Rotation paths and how fast each direction turns (degrees a step)
Each turn is a multiple of 5 degrees from 10 to 175, or 0.
Each row of a path follows its step; steps can be skipped.
path 1
step 0: [  5  27  -5  -1  14   0  11   9  21   2 -41  -3  20   0   5   1  12  -6
 -17  -8 -14   4  29  -4 -31 -17 -21 -37   2  -3   5  19  13   3  33 -18
  12 -42  -8   9 -12  15  15 -28]
step 1: [-15   8 -20  36 -14  28 -12  13  10  -2  11 -13  28  14 -10  17 -15  -2
  34 -10  18  13  -6  -4  23  -6 -13  20 -26   4  11  -1   4  -3  -4   8
   8  -9 -26   2  28 -16 -46  25]
step 2: [  9 -30   3  -9   0 -13 -10 -14 -32   2  33  24   5   2   5  -9  -5   8
  -5 -11  23   6  32 -38  -7  26  21   3   7 -24 -40  11   3  -7  28  17
  15  -3  16  -8 -25 -16   0  -5]
step 3: [-13   8 -25   4 -16 -17   6  19  14   2  -8 -16  28   1  -7   7  20  -3
 -25  -2 -43  20  -4 -16 -15 -36  33  -8  -6  11  13  -2   6   2 -10  -6
  22   0  15  11   9  -1  53   9]
step 4: [ 20  16 -19  16  17  12  12  -9 -13  22   8 -10  -2  -4   1  17 -19   5
  12 -27   9  17   1 -17   3 -22 -30  21  20  15  43 -11 -30  -4   2 -12
 -22 -23  -4  10 -26 -12 -36 -16]
step 5: [  3 -29  -9   5 -20  -7  -7  14   8 -20  17   9  -8   0  12 -31 -14   8
  20 -24 -13 -19  25   7   0  11 -12  -6  -6   6 -26  51  42  -6  -8  -7
  26   5 -13  23 -21 -16 -13   1]
step 6: [-13  27 -33  10  -5  15 -19 -29   1  -9  -5  12  15  -9 -20  20 -17 -11
 -20  20 -29 -24  17 -33 -28  -6   3  20  -6  -4 -14  -5 -11   5  10  12
  15   1  18 -23  13  27  14  30]
step 7: [  9   8  12 -12  -8 -19 -23   6  -2  10   3  30 -16  11 -30   0  12  12
  17 -41  -3  37 -22 -36   1   7  14  -9  19   9  36 -27 -15  11  -4 -15
  12  10 -25   4   0 -16 -10  -6]
step 8: [ 17  -4   4   5 -14 -10  41 -18  27  -9   9  -7  16 -33   8 -14   4  11
   0 -20   1 -12  32  31  28 -18  11  14  13  11 -12   0  -2  26   0  17
  18   0  11  31 -41   2  -3   6]
step 9: [-11   9 -31   9 -28  10  -5  20   0   2   2   0 -21   7 -31   0  -5 -44
 -28  20  -2 -27  32 -11 -20  12   1   0 -26  -9  25  30 -16   1 -12 -25
 -16 -10  -6   6  -4  14  -9 -10]
step 10: [ -7  -5  15   9   7 -10 -27 -29  -9  10  -9   6 -21  -6   8 -10 -44  27
  13  -5 -27  21 -24  -2 -13  -1  27  33  -2 -27  -1  -4  -4  21 -18  -9
   6   2 -21  -2  15 -24 -26  24]
Directions:
[  3  -3   1   3  -6  -2   1   0  -5  -6  -5   6 -14  12   2   6   0  -2
   3   1   5   5  -5 -10  -5  -1   6   4  -5   5   1  -7  -2  -8  -4   6
  -9  -1  -1  -4 -10  -1 -14  -4] | 135
[ -8  -1  11   2  -4  -1  10  -2   0   6 -10   3   7  -4   6  -3   0  -5
  11   2  -2  -1   3  -4  -2  -7   1   3   9   4   9  -5  -2  -5   0  -5
   7   5  -7 -12  -4  -2   7  -9] | 95
[ 3 -9  4 -2  1 12 -4  1  1 -8  7 -2 -4 -2  9 -1 -6  1  4  2  5 13 -1 -7
  1  8 -9  6  4  0  2 -9 -6 12 -2 -9  0  3 -6  5  1 -9  4  1] | 125
[ -5  -1   1   6  -5   6  -3  -3   4  -3   4  -3  -3  -1   1 -12  -3  -1
  -4   3  -8  -1   0   0  -6  16   8   0   0  -4   2  -1  -8 -13   2  -1
   6   1  17  -4   5  -5  -2  -4] | 100
[  4  -8   1  -1   3  -2  -8  -9   9  -6  -6  -3   2   6  -1  -2 -13  -2
  -2   6  -5 -12  -9  -4   5 -11  -5  -1   5  -4   0   8   1  -5  -3 -11
  -6  -8   0   3  -2  -6  -1  -5] | 70
